In the rows, zero is written as 128.
Named moves, each a turn or a mirror, and the order they were made in; the first pair answered
move vuvud:
[128 161 114 134 137 131 129 129 102 143 164 130 162 145 155  90]  ->  [109 154  89 140 129 106 109 113  89 119 126 143 158 152 144 138]
[107 139  92 117 113 131 111 134 107 115 105 142 134 125 149 164]  ->  [136 150 119 113 125 157 131 154 122 141 150 128 141 113 160 104]
[153 109 171 144 138 104 150  83 151 119 110 115 112 137  71 137]  ->  [158 110 178 143 136 113 156  92 155 127 122 111 115 133  77 123]
move regad:
[124 133 130 120 120 130 132 131 131 119 136 132 114 127 132 127]  ->  [123 123 124 118 115 132 132 131 125 127 119 124 118 130 129 133]
[114 137 160 138 125 111 137 160 147 140 112 131 158 124 110 128]  ->  [111 149 151 136 126 120 134 171 150 138 121 132 155 116 126 114]
[130 128 133 136 134 129 129 119 137 127 152 109 115 133 121 127]  ->  [121 128 114 129 127 142 120 130 128 134 142 104 126 135 138 117]
[115 130  77 116  89 121 114 104 130 125 120 131 118  98 144 184]  ->  [124 141  96 127  98 110 127 101 145 107 143 144 105  90 139 187]
move falu:
[146 126 117 105 152 148 114 109 125 152 129 116 117 136 146  82]  ->  [153 134 131 112 162 140 123 106 136 138 145 125 105 138 144  84]
[120 119 139 127 111 144 138 164 126 150 125 129 142 117 116 121]  ->  [132 127 151 139 131 114 147 122 140 111 135 143 107 119 104 138]
[123 156 143 141 144 115 143 139 135 105 108 133  85 119 142 162]  ->  [108 135 114 120 128 136 126 157 110 139  76 114 112 129 145 155]
[119 127 161 151 128 117 153 141 132 168 133 128 128 106 150 116]  ->  [120 116 153 155 135  95 149  98 125 141 107 129 106 124 144 138]
move kagip:
[118 110  84 112 110 122 121 111 126 116  97 111 100 140 129 146]  ->  [123 111  89 111 113 119 125 102 127 114  99 108  93 143 126 140]
[142 131 111 107 106 167 130 166 115 181 140 103 141 140 156  85]  ->  [156 128 122 110 115 166 138 147 121 171 146  97 125 148 160  71]
[139 120 131 126 142 119 134 143 121 138 135 123 127 123 120 126]  ->  [144 126 131 129 146 122 132 142 125 134 141 127 123 123 124 126]
Now pairs of rows:
(two moves a pair)
[101 133 133 119  95 157 126 167 131 149 126 134 160 104 142 132]  ->  [128 145 171 143 124 127 146 123 156 100 161 153 112 104 132 144] -> falu, vuvud
[100 102  59  94 111 137 112 145  83 139  72  91 164 171 166 106]  ->  [121 170  94 117 152 151 136 162 127  92 181 134 123 128 217  72] -> regad, regad
[120 129 109 113 134 155 128 116  93 147 122 101 128 140 152  91]  ->  [121 114 117 110 128 144 129 109  92 156 102  92 133 146 125 104] -> falu, regad
[124 165 146 149 144 119 127 135 146 100 168 163 109 102 147 145]  ->  [146 139 137 120 133 163 127 139 126 153 155 110 128 127 166  71] -> falu, vuvud
[129 135 141 123 139 128 104 138 154 132 161 136 169 111  97 131]  ->  [131 136 139 131 149 113 100 108 158 104 157 144 143 122 101 145] -> regad, falu
[134 123 138 153 151 129 139 141 122 138 153 173 153 164 113 108]  ->  [139 112 138 150 155 128 138 126 118 134 146 162 142 177 112  98] -> falu, vuvud
[140 115 114 106 137 152 132 106 136 130 125 102 116 142 150  94]  ->  [118 119  94 117 129 122 118  96 131 106 102 122 108 144 135 146] -> falu, vuvud
[122 133 112 113 140 138 128 142 105  99 136 109  83 147 206  93]  ->  [153  98 156 116 134 133 151 124 111 151 127  76  97 160 149  72] -> regad, vuvud
[108 113  75 120 133 127  85  87 103 120  59 117  99 144 118 174]  ->  [ 80 145  82 122 119 149  88 170 114 148  95 149 145  92 120 186] -> falu, vuvud
[130 108 101 132 130 108 118 105 125 115 108 123 122 148 121 144]  ->  [142 133 133 146 149 108 132 117 151 112 154 140 117 121 124 137] -> falu, falu
[168  74 127 134 124 126 136  98  93 158  95  61 113 181 115 112]  ->  [173  98 161 144 124 153 159 156 109 193 144  73 142 147 112  87] -> falu, regad
[139 154 149 139 131 114 160 127 162 124 158 116 118 127  98 107]  ->  [107 176  98 121 127 132 128 152 143  99 147 127 118 123 157 114] -> vuvud, regad
[150 140 159 153 141 145 145 150 131 135 153 135 138 112 112 132]  ->  [119 154 114 146 139 146 121 159 122 112 138 148 138 110 147 151] -> vuvud, regad
[105 176 158 150 131 142 142 179 146 140 178 183 173  67 129 162]  ->  [110 143 176 152 120 106 149 151 143 152 139 171 175  81  67 197] -> regad, regad
[135  87 127 116 126 103 122  61 103 110  81 108  84 156 107 144]  ->  [166 105 151 104 135 156 141  95 112 151 137  87  97 139 146  56] -> vuvud, regad
[150  84 150 122 115 131 129 122 137 174 121  99 130 158  97  82]  ->  [128  89 138 139 117  87 115  94 140 125  98 130 106 156  80 152] -> falu, vuvud
[123 122 111 126 120  98  98  98 129 126 106 130 121 139 144 141]  ->  [149 126 132 123 132 114 111  91 138 135 133 118 112 141 149 100] -> vuvud, falu
[159 125 144 127 143 165 168 121 142 156 132 118 114 133 131  90]  ->  [131 102 107 121 121 138 139 102 114 141  68 123 123 149 114 146] -> regad, vuvud
[ 91 123 162 119 174 137 124 171 126 163 126 129 161  98 100 140]  ->  [119 132 186 131 194 119 139 128 147 133 150 129 127 109 100 128] -> falu, vuvud
[146 115 115 109 121 102  99 136 136 142 113  91 160 168 119 135]  ->  [147 116 115 112 122  95  99 124 135 128 110  93 148 173 122 140] -> regad, falu
[109 116 139 122 106 152 133 179 121 175 121 108 169 131 117 116]  ->  [120 141 176 155 128 106 151 150 155 121 158 148 129 113  94 157] -> vuvud, regad
[135  83 105  97 115 168 135 105  98 153 136  95 107 139 151  85]  ->  [142  69 136 103 109 153 151 108 106 179 136  95 117 134 110  96] -> regad, falu
[141 148 129 137 112 156 138 101 151 130 145 111 115 133 157  83]  ->  [132 137 118 129 106 163 127 103 140 141 129 101 121 140 161  76] -> falu, falu
[114 101 108 125 115 144 133 135 103 158  90 107 169 124 134 109]  ->  [152 116 149 138 138 139 158 113 130 144 140 109 138 122 138  75] -> kagip, falu
[135 114 145 115 127 139 134 143 120 151 147 121 144 127 122 107]  ->  [118 103 132 117 122 113 124 123 116 135 116 128 137 135 100 149] -> regad, vuvud
[107 153 117 136 139 134 120 145 127  97 157 155 108 101 172 139]  ->  [ 97 141  99 123 126 151 110 164 112 122 141 142 128 104 178 130] -> falu, falu
[111 135 119 129 118 143 137 150 138 140 141 141 160  98 126 122]  ->  [107 137 124 138 128 115 135 126 145 115 138 156 138 101 118 151] -> vuvud, falu
[129  87 116 113 129 150 104 109 123 119 107 149  90 179 166 115]  ->  [142 103 137 114 138 170 123 132 135 139 149 153 102 159 175  85] -> vuvud, falu
[149 134 162 138 127 132 149 124 130 148 146 121 134 120 100 120]  ->  [145 138 138 123 122 159 139 137 123 151 149 114 139 122 138  95] -> regad, kagip
[141  99 136 142 140 102 138 122 132 143 131 117 122 119  86 164]  ->  [124  90  94 122 127 132 116 143 111 160 107 102 145 125 118 144] -> regad, regad
[151 117 159 121 123 132 162  96 123 150 125 114 126 140  94 128]  ->  [136 110 124 104 112 154 152 115 107 162 105 105 141 145 119 113] -> regad, regad
[142 156 144 141 144 115 130 109 145  88 169 145  97 123 143 121]  ->  [123 128  94 104 117 160 104 136 108 136 119 106 138 142 170  91] -> regad, vuvud
[180 123 172 153 139 108 154  80 143 113 148 138 100 146 121 108]  ->  [169 127 167 138 122 152 155 143 135 168 167 129 148 121 134  74] -> falu, falu
[ 94 130  76 105 113 168  89 142  81 127 113 106 133 137 198 105]  ->  [ 91 162 103 139 134 119 100 121 114  61 143 160  91 121 178 172] -> falu, vuvud
[114 103 161 140 108 115 143 158 156 150 135 135 159 108  70 155]  ->  [125 130 138 120 126 165 133 177 154 137 172 124 147 103 155  79] -> kagip, regad
[111 155 171 153 128 127 148 119 148 107 157 154 122 113 122 165]  ->  [ 98 144 153 130 109 162 136 162 134 155 144 137 165 108 132 143] -> falu, falu
[119 133 107 115 128 126 124 141 136 115 137 138 118 121 136 144]  ->  [138 129 123 115 131 139 134 146 142 139 148 122 127 117 131 117] -> regad, vuvud
[ 95 146 102 118 125 147 114 145 133 103 103 165 129 115 143 149]  ->  [104 155 125 128 132 135 124 140 149  92 123 174 119 108 134 155] -> regad, regad
[138 167 157 132 153 140 122 130 192 113 160 126 110 103 119 126]  ->  [108 143 113 121 137 115  92 104 165  93  98 130 112 122 115 179] -> kagip, falu
[122 148 149 108 146  88 128 110 138  81 141 130 119 139 119 142]  ->  [107 159 121  89 141 122 112 144 126  86 154 127 132 133 162 114] -> regad, falu
[ 96 141  88 117  73 150 106 170 135  97 126 153 111 101 158 137]  ->  [146 125 161 125  82 159 152 166 155 148 161 122 117  99 108  85] -> regad, vuvud
[ 97 115 103 120 129 148  96 119 122 107 100 104 118 148 154 127]  ->  [110 136 132 141 147 132 112 100 144  79 134 122  91 140 144 132] -> falu, falu
[108 126 102 100 135 162 138 165 120 143 142 109 147 104 154 120]  ->  [106 118  80  95 132 149 124 132 111 117 111 104 131 125 160 140] -> falu, regad
[151 149 129 156 157  79 126 108 144  99 154 142 103 136  85 163]  ->  [156 170 142 151 161 114 138 156 150 133 191 143 126 109 107 124] -> kagip, vuvud
[108 131  95 118 137 160  97 162  95 140 122 120 155 129 179 137]  ->  [162 117 185 142 152 134 148 131 132 165 163 107 141 125 105 125] -> regad, vuvud
[130 114 150 126 136 141 163 146 171 140 153 151 119 123 139 131]  ->  [104 110 127 130 124 124 144 145 163 126 126 162 122 123 132 173] -> kagip, vuvud
[ 98 132  71 119 142 134 103 119 100 103  96 135 130 147 175 150]  ->  [119 155 107 144 166 116 121 109 132  72 141 156 102 130 168 153] -> falu, falu
[175 122 165 138 146 129 146 115 141 149 170 122 109 136 106  88]  ->  [160 108 138 121 129 152 134 141 122 178 141 107 140 140 112  77] -> falu, falu
[132 113 138 119 113 145 142 136 128 152 113 111 135 110 125 108]  ->  [136 120 149 131 127 115 142 106 140 113 115 128 104 110 113 144] -> falu, vuvud
[134 145 125 136 127 150 123 151 125 142 149 124 127 130 152 103]  ->  [124 124 101 129 119 141 110 130 112 139 112 112 124 150 145 116] -> falu, falu
[145 106 144 132 118 147 131 132 110 168 110 105 135 124  93 136]  ->  [151 125 168 144 126 141 142 140 128 157 141 124 127 105  94 139] -> vuvud, falu
[133 146 129 125 126 118 115 118 142 100 125 140 108 135 148 133]  ->  [132 139 121 108 114 143 111 139 130 132 116 122 135 135 153 110] -> falu, vuvud
[142 116 118 140 120 120 149 121 134 114 104 132 110 129 128 137]  ->  [134 130 106 137 119 130 144 151 134 118 110 139 124 116 151 134] -> regad, kagip
